In the rows, zero is written as 128.
One turn moves every row onto another: examples first, then more rows asked
Sebuz: [158  94 162 104 140 125 166 147 129 148 106 154 138 160 111 176 149 141
 132 136 168 120 180  98 149 130]
Dalo: [124 102 106 103 126 145 155 122  99 110 143 137 108 145  95 120 130 137
 150 119 141 149 138  91 114 120]
Kidem: [145  88 126 116 119 112 139 150 123 127 120 137 123 161  87 181 171 152
 162 136 161 149 154  90 128 134]
Ture: [110 115 126 118 123 149 154 121 105 123 131 143 115 150 104 125 128 143
 134  89 121 163 147  71 136 136]
ruf: [124 117 162 160 124  91 113  86 136 117 109 143 122 122 156 162 136 125
 156 132  96 129 165 138 168 134]
tezen: [132 128 138 127 132  95 125  69 113 122 117 138 122 126 135 147 138 119
 156 159 117 109 155 163 175 128]
defo: [130 100 150 115 118 109 131 136 130 149 110 145 123 173  97 175 181 149
 151 137 171 158 149  83 154 135]
Natag: [128 116 147 131 130  87 117  71 121 122 112 127 128 122 146 152 139 120
 156 144 108 118 147 161 164 132]
Lus: [113 116 127 109 111 129 128 117 106 135 128 147 107 166  91 143 171 148
 154 122 150 169 136  70 152 138]
topif: [142  89 175 115 136 107 153 142 143 148 106 138 139 172 116 170 153 144
 137 133 187 126 161 105 147 125]
fon: [121 117 144 126 137 153 180 130 116 118 131 144 128 153 106 121  98 140
 124  92 145 130 161  92 139 124]
mutom: [104 122 128 107 121 148 146 104  98 119 140 143 108 160 100 107 133 141
 143 107 146 149 132  78 142 131]
Gif: [115 141 129 167 117  96 126  90 127 121 120 141 115 133 111 155 128 133
 155 151 123 128 159 167 183 120]
zako: [116 127 151 177 117  99 112  97 139 118 118 149 113 125 139 164 130 133
 156 130 101 133 166 142 174 128]
dad: [136 131 149 138 134 107 127  76 119 118 114 161 114 122 149 147 131 113
 152 163 108 114 174 144 177 123]
sefu: [117 138 142 173 118 111 120  97 135 120 124 162 105 129 132 155 125 132
 156 144 107 131 174 151 183 119]
ludek: [127 141 129 145 125 101 128  78 114 119 122 146 116 130 118 149 133 124
 159 165 125 115 159 166 184 122]
des: [110 129 139 171 116  88 119  93 138 122 116 130 122 130 124 160 129 135
 155 134 115 137 152 166 172 125]
turu: [158  81 148 122 137 104 161 152 135 126 110 125 139 161 100 178 147 144
 150 133 175 127 161 101 122 127]
razer: [118 113 152 108 139 144 168 111 115 118 138 134 124 158 115 104 104 134
 128 104 163 116 141  99 136 121]
ziri: [135 119 160 141 133  96 121  76 126 118 106 149 122 121 159 155 137 113
 154 147 100 120 168 138 169 131]
kaze: [145 106 161 117 146 140 185 142 129 132 119 152 138 160 108 144 109 140
 121 117 167 108 176 107 146 121]
puba: [115 117 151 152 123  83 114  83 133 122 110 125 129 123 141 159 133 129
 155 131 107 132 145 162 162 130]
Fas: [145  93 147  96 127 121 141 139 118 154 105 154 128 158 110 180 178 143
 143 133 144 152 166  77 147 140]
Kena: [151  84 149 116 148 116 180 138 131 114 116 122 140 154 112 146 114 132
 136 124 172 119 154 107 111 117]
nog: [126 140 139 154 125 114 128  87 124 121 121 167 105 126 134 145 126 122
 152 160 112 120 177 151 185 117]
Kon: [128  99 105 108 114 133 136 135 104 124 137 142 106 153  84 151 164 148
 162 128 145 160 141  82 125 132]
Duriz: [120 102 129 103 117 133 135 125 107 140 118 149 116 152 106 156 168 144
 144 109 123 175 151  63 141 144]
nusub: [134  96 129 107 143 138 176 124 112 106 133 126 125 146 109 115 106 129
 134 115 155 129 145 101 109 115]
kisum: [137  96 176 112 147 123 172 130 137 132 120 133 140 163 123 133 114 136
 125 117 183 105 153 110 137 120]

sefu -> nog
kaze -> Sebuz
Now find these:
defo -> Lus
Kidem -> Kon
ludek -> tezen

One turn moves every row onto another: examples first, then more rows asked
Vam: [120 148 118 116 130 100 138 109 139 141  99 141 117 124 168 113 125 115
 107 173  95 152 151 114]
Samur: [140 114 118  89 164 133 115 109 136 115 101 122 155  94 122 101 171 138
 137 114 123 144 112 132]
Kufed: [123 154 124 142 131  92 106 104 120 131  77 142 143 128 161 118 102 118
 135 160 120 134 152 109]
nepi: [129 111 118 121 156 132 132 110 151 135  92 115 147 111 147  83 165  93
 131 128 131 159  96 114]
Fari: [120 125 108  99 129 144 121 133 153 124 102 113 146  96 139  92 149  90
 110 116 142 142  84 106]
pobav: [134 160 131 137 127 103 131 125 123 152  64 145 149 135 139 120 115 117
 138 164 105 130 145 126]
refit: [ 95 122 105  96 134 142 136 102 132 131 109 108 144 101 133  80 158 130
 124 105 135 143  94 115]
zil: [118 121  94  94 165 138 126  95 169 139 107 107 134 109 124  93 138 108
 122 117 144 135  90 131]
riti: [123 146 105 117 136  72 118 129 139 161  80 140 157 135 148 114 107 115
 131 159 119 120 142 106]
seta: [177 125 146  97 111 142 148 121 106 112 116 116 116 143 105 125 129 126
 121 136 135 144 124 118]
sipi: [142 125 106 134 120  94 123 128 160 141 138 155 130 161 124 145 143 145
 103 127 138 123  96 157]
vop: [191 138 132 112 121 141 148 131 130 117 101 115 126 129 102 126 127 124
 111 109 141 125 131  98]
tolis: [102 138  98 132 133 111 129  99 138 126 131 156 112 154 115 160 154 136
 131 150 121 134  87 110]
zutor: [160 147 139 106  98 137 130 140 152 120  98 130 120 121 106 134  96 132
 125 105 128 134 142  98]
derot: [106 167 113 130 156  79 116 134 134 146  94 133 154 145 139 101 104 126
 113 163 110 137 135 116]
suzoz: [159 158 123 129  94 141 127 115 110 127 110 127 150 149  95 124 126 107
 100 113 150 142 144 127]
fiz: [164 150 143  90 108 150 141 118 122 124 118 115 125 152  93 123 118 125
 126 114 137 124 126 106]
Vumat: [112 122  67 112 156 125  86 121 130 117 113 125 107 127 124 138 150 162
 123 123 135 125 103 127]
Nufi: [135 127  87 144 143 115  89 110 128 134 114 157 116 144 141 136 149 165
 103 109 137 138  88 109]
foni: [ 89 128 104 133 136 102 119 128 153 116 145 144  99 158 122 133 133 133
 113 166 123 141 124 120]
Lepef: [122 141 113 141 111 127  93 138 138 145 135 131 121 153 117 141 133 150
 103 120 164 138 114 160]
rur: [165 132 130 105  88 131 128 113 127 115 115 126 132 140 112 110  96 152
 109 114 157 138 142 108]
lodo: [102 146 109 121 114  71 137 120 126 126  96 128 159 121 149 114 112 129
 132 168 112 134 144 130]
lagel: [122 101 110 106 155 111 135 127 143 146 109 107 152  97 142  89 161 103
 114 106 128 145 104 131]
Dil: [106 146 114 116 125  92 110 143 141 141  70 147 167 129 144 115 124 113
 149 157 123 143 144 109]
rulus: [163 150 133 115 123 128 125 120 127 137 117 109 128 130  88 149  94 141
 117 119 160 152 133 100]
fipip: [116 144 104 149 126 109 106 129 143 156 143 134 115 154 115 137 135 160
 104 134 132 130 103 160]
fanez: [127 164 125 149 137  98 123 109 105 111  74 132 140 136 154 114 128 126
 137 147 106 130 152 127]
pugun: [123 100 113 117 149 130 144 110 131 150  94 124 136 112 149  84 170 104
 113 113 144 143 123 142]
Ropad: [133 127  69 136 147 112  90 116 124 128 130 130 111 134 116 148 144 164
 106 135 149 123 102 121]
Rop: [102 125  92 134 147 113 112 103 158 127 148 142 103 163 114 130 148 149
 128 154 135 139 109 119]
sil: [165 150 139 123 112 128 123 117 141 125 115 120 127 139  96 123  96 128
 123  97 140 135 133  79]
Suga: [120 124 120  97 145 131 122 111 152 149 112 103 150  97 129  96 147 100
 131 121 134 135  69 117]

lodo -> rur
zutor -> Fari
Now find these:
Vam -> suzoz
rulus -> zil
sil -> Suga
foni -> Lepef
fanez -> seta
lagel -> Kufed
Nufi -> tolis
vop -> nepi
fipip -> Ropad

One turn moves every row onto another: examples first, then more rows asked
tob: [ 93 149 122 134 105 106 112 100 126 121 155 165 104 119 108 119  82 139
 123 111 139 122 144 136 127]
navu: [120 104 140 111 144 143 103 138 143 141 122 124 121 166 137 129 148 174
 161 132 132 136 135  89 124]
zodir: [129 131 113 126 144 121 126 164 181 113 144 111 151 129 146 137 155 114
 123 137 107 110 119 126 140]
fot: [117 104 135 121 107  98 139  99 121 172 131 128  95 142 115  95 145 123
 132 126 114 154 103 133 125]
zir: [115 143 111 131 146 101 106 165 177 111 152 132 157 140 121 128 140 117
 129 118 116 121 131 118 153]
gome: [136 111 103 136 118 159 143 111 136 110 148 151 133 143 148 143  95 107
 146 126 140  86 128 156 124]
dag: [111 137 131 109  91 127 138  96 148 137 152 116 108  99 147 106 105 106
 124 157 140 124 126 121 101]
pog: [125 118 141 125 145 130 101 156 130 142 121 131 118 159 140 134 145 180
 153 137 131 146 142  93 118]
Nase: [120 164 101 147 107 109 102 125 132 115 166 144 124 127 110 135  96 128
 126 119 164 108 147 142 131]
kov: [127 127  94 135 155 113 121 164 167 100 132 132 147 151 137 152 135 116
 138 113 106 107 119 132 142]
dizev: [133 117 118 141 111 138 160 108 118 119 126 158 103 132 151 143  80 112
 139 124 127 116 116 152 103]
lizo: [121 106 119 132 118  93 140 110 104 162 115 133  82 141 126 118 139 132
 131 124 103 148 103 145 110]
tibu: [ 97 103 119 119 121  86 122 101 107 161 125 148  93 147 115 100 131 129
 138 118 101 150 116 133 120]
Zom: [114 140 112 117 109 131 120 128 142 126 164 126 137 103 162 113 115 103
 124 172 139 104 151 129 101]
luvuv: [139 117 138 125 139 135 109 147 138 142 119 119 118 171 132 138 144 171
 161 127 144 146 127  92 123]

navu -> luvuv
Zom -> gome
Now find these:
lizo -> tibu
dizev -> tob
zodir -> kov

One turn moves every row onto another: examples first, then more rows asked
nuf: [107 139 126 131 130 135 119 126 131 120 129 150 126 106 141 130 138 122
 120  86 110 157 128 171 102 123 154  79 131 139 135  97 147 116 146 108
 120 153 152 146 119]
tate: [112  99 106  88  92 126 112 140 155 116 121 103 123 140 146 125 142 128
 142 130 105 152  99 142 144 100 172  88 137 134 101 152  93 172 144 144
 125 158 142 129 133]
goduk: [118  77 145 140 126 156 126 121 131 129 150 146 132  86 135 141 149 133
 129 149 118 152 175 107 157 130 119 102 119 149  68  87 123 118 155 155
 123 128 149 176 135]
kug: [109 131 140  97 132 129 115 139 136 115 149 156 119 104 134 143 134 119
 159  69 101 176 119 140 129 141 128  87 110 154  97  95 151 134 125 114
 129 127 122 147 112]
Gak: [103 125 129 110 129 141 114 134 112 118 132 135 131  88 135 143 132 114
 122  83 114 151 103 165 108 119 134  82 134 137 143 100 123 126 139 118
 132 149 153 152 127]
muv: [109 111 140  94 119  97 114 155 150 114 121 129 125 134 140 108 115 140
 149 121 119 152  96 122 145  87 155  84 117 137  91 166 106 178 146 148
 126 136 121 139 116]
Pepa: [118  79 151 141 127 151 122 126 119 129 150 143 137  80 133 135 141 135
 123 148 127 147 168 104 153 123 112 105 119 144  74  95 117 114 159 157
 128 127 148 182 133]
Pade: [109 143 132 124 133 129 120 128 145 119 140 164 119 116 141 131 139 125
 143  79 103 173 139 156 115 137 150  82 117 150 107  95 165 120 137 106
 117 139 134 143 109]
fufa: [122  82 151 142 124 144 121 124 123 127 147 141 134  81 141 126 139 135
 115 156 124 143 169 106 142 120 117  97 122 144  86 106 114 115 165 154
 131 129 152 191 129]
Veb: [123  81 144 143 120 144 124 120 137 125 142 144 128  86 147 129 146 133
 115 164 113 147 176 109 141 127 126  89 124 151  88 104 117 117 163 149
 128 131 154 191 128]
mifi: [104 129 150 117 137 103 124 151 137 116 125 162 131 152 132 109 118 151
 140 108 142 154 111 116 145  72 149 109 103 125  76 141 138 161 142 155
 119 128 121 111 119]
rufad: [126  61 121 123 128 128 104 127 129 124 119 135 124 139 137 130 162 125
 123 173  98 160  91 114 128 128 117 131 156 108  91 101 132 128 164 158
 128 135 141  68 111]
Neda: [139 146 131 111 135 124 127 124 140 123 119 135 142 191 140 144 114 126
 108 153 116 150 146 158 145 157 102  83 142 149  81  79 144 145 172 153
 124 139 139  97 136]
puneb: [120  71 139 141 153 114 116 133 129 126 109 159 129 133 131 124 146 136
 119 174 110 152  93 114 126 113 115 121 149 110  93 104 144 133 168 164
 119 130 136  65 106]
Gegi: [102 126 123 126 122 135 128 131 133 118 130 155 131 170 132 127 148 145
 128 109 140 155 122 134 142  76 162 129 115 115  80 112 143 144 137 154
 114 142 142  85 139]
fip: [134 133 148  92 141 105 110 148 124 134 123 110 159 156 127 132  83 127
 128 139 128 142 118 153 160 155  85  74 142 147  71 107 119 152 181 154
 129 138 120 122 130]
sakot: [121  70 148 141 158  94 113 143 143 132 104 155 132 118 131 109 130 142
 133 172 106 153  93 115 133 120 123 100 149 120  83 127 143 140 178 157
 109 133 123  82  91]
fufev: [132 142 148 104 150 114 126 138 134 130 120 136 151 172 127 144  95 132
 125 139 124 150 133 151 161 156  88  80 133 151  64  87 140 154 171 158
 120 132 121 102 133]
ges: [105 120 137  88 130 139 110 143 115 114 143 138 126  86 129 150 128 112
 146  71 108 162  97 147 124 131 117  88 119 146 120  98 124 139 126 121
 139 131 134 154 123]
lumos: [132  54 116 111 116 114  94 134 143 129 124 117 124 128 140 119 156 123
 141 174  86 164  89 116 136 142 126 116 160 115  82 121 127 132 171 149
 125 140 130  85 100]
muz: [140 131 131  90 120 112 104 140 122 129 125  93 153 164 139 126  96 118
 111 151 121 139 122 161 143 157  96  75 154 141  91 113 109 142 188 148
 137 148 136 129 133]
kise: [108 108  97 108  93 149 120 124 145 117 127 118 126 161 139 137 163 131
 129 122 117 156 116 149 144  93 176 116 135 119  95 118 116 150 139 148
 117 159 155  96 147]
fabo: [143 141 120 102 116 121 113 124 132 123 122 108 143 187 148 134 115 118
  98 159 113 143 139 165 135 158 106  80 154 143  98  96 124 137 182 147
 134 148 146 113 136]
san: [122  80 140 142 121 152 128 116 142 126 145 147 127  90 143 138 152 132
 124 159 110 153 181 109 151 133 127  93 123 155  76  93 123 121 157 150
 121 131 152 181 132]
lem: [129  59 134 123 134  94  99 145 152 134 115 128 130 116 136 106 138 133
 147 173  91 159  91 116 138 138 130  97 154 123  77 138 132 138 180 148
 115 139 120  94  88]

lem -> sakot
goduk -> san
Now find these:
Gegi -> kise
Neda -> fabo
ges -> kug

One turn moves every row onto another: examples first, then more rows asked
difir: [166 102 115 142 147 136 167 101 123 141 143 122 107 127 155 157 126 160
 160 172 100 143 113 117 138 112 146 179 122 152 163  94 146 129 125]
fup: [168 148 144 133 146  60 167 123 124 136 134 137 130 100 157 118 133 153
 143 137 126 118 138 117 114 104 133  88 134 185 138 141 145 137 141]
Pako: [158 107 102 139 133 145 150 129 118 132 150 138  99 124 156 123 141 154
 152 170  99 136 127 126 142 123 134 190 133 165 169  99 144 135 123]
Dep: [141 113  99 119 143 118 150 128 117 124 125 137 153 103 154 128 104 129
 121 163 131 117 134 131 110 101 108 157 127  63 145  95 128 139 129]
tolon: [135 160 112 156 159 160 172 121 111 154 101 126 122 127 164 124 111 147
 132 139 136 112 122 121 138  86 154  95 158 122 126 169 158 120 145]
zin: [159 106 112 141 148 143 163 118 118 135 163 133 113 123 148 148 133 152
 146 171  98 146 124 117 138 128 143 185 127 162 173 105 138 126 121]
sukug: [156 107  79  98 145 135 189 100 133 140 151 138 143 103 153 138 160 147
 139  69 145 140 142 132 117 118 141 143 147 147 121 132 120 129 152]
Maba: [160 108  69  93 135 136 177 118 129 135 146 137 136 102 153 114 166 142
 140  68 142 134 137 140 122 116 137 153 149 148 116 130 130 128 147]
korut: [165 105 105 139 133 138 155 111 121 137 131 128  94 130 164 132 133 160
 164 170 102 134 115 127 142 107 138 187 128 154 160  87 154 137 126]
Pesar: [147 107  99 102 143 119 143 128 117 123 126 147 153  94 159 119 111 137
 120 170 137 114 135 129 109 100 111 159 124  74 147 101 126 129 127]
fekip: [135 156 105 139 158 167 158 142 107 147 119 143 126 110 164 103 125 146
 119 146 139 110 134 121 138 101 153 103 158 140 136 186 150 106 139]
Nofin: [160 156 141 151 140  62 167 124 123 137 125 131 122 113 154 115 128 148
 149 128 119 115 138 124 117 101 127  88 141 178 136 128 150 154 145]
Dez: [138 158 101 148 151 164 157 142 107 148 101 130 117 120 167  98 119 143
 130 141 136 106 124 128 141  87 152 105 159 128 125 173 164 115 140]
famo: [163 155 137 149 136  62 163 146 119 132 132 123 128 108 145  98 131 134
 145 126 116 117 133 128 121 105 130  97 140 175 131 130 160 147 135]
mal: [133 157 116 148 167 164 172 122 111 153 118 140 130 116 164 131 115 151
 122 146 139 116 133 114 133  99 154  93 157 134 137 185 143 111 144]
gaki: [171 148 138 134 143  61 162 144 119 133 140 129 135  95 148 100 135 142
 140 134 122 119 134 122 119 108 138  97 134 184 135 141 154 129 130]
nop: [159 110  70 104 130 133 183 111 132 138 132 124 130 112 154 118 158 141
 151  62 141 133 128 144 124 103 138 150 149 136 108 117 141 139 151]
Zivo: [134 116 103 121 146 121 153 117 120 124 129 151 151 105 159 139 105 136
 119 163 133 116 145 127 106 106 104 152 131  70 153 100 117 146 137]
vaf: [141 109 101 105 146 121 143 117 119 125 130 157 151  96 164 129 112 144
 118 172 139 114 146 124 107 106 105 154 127  80 157 104 115 136 135]
rotog: [155 109  79 109 141 132 193  93 135 142 137 127 136 114 153 143 154 146
 149  63 141 138 134 136 118 107 138 141 148 135 111 120 130 140 156]

vaf -> Pesar
fup -> gaki
korut -> difir
Now find these:
rotog -> sukug
mal -> fekip

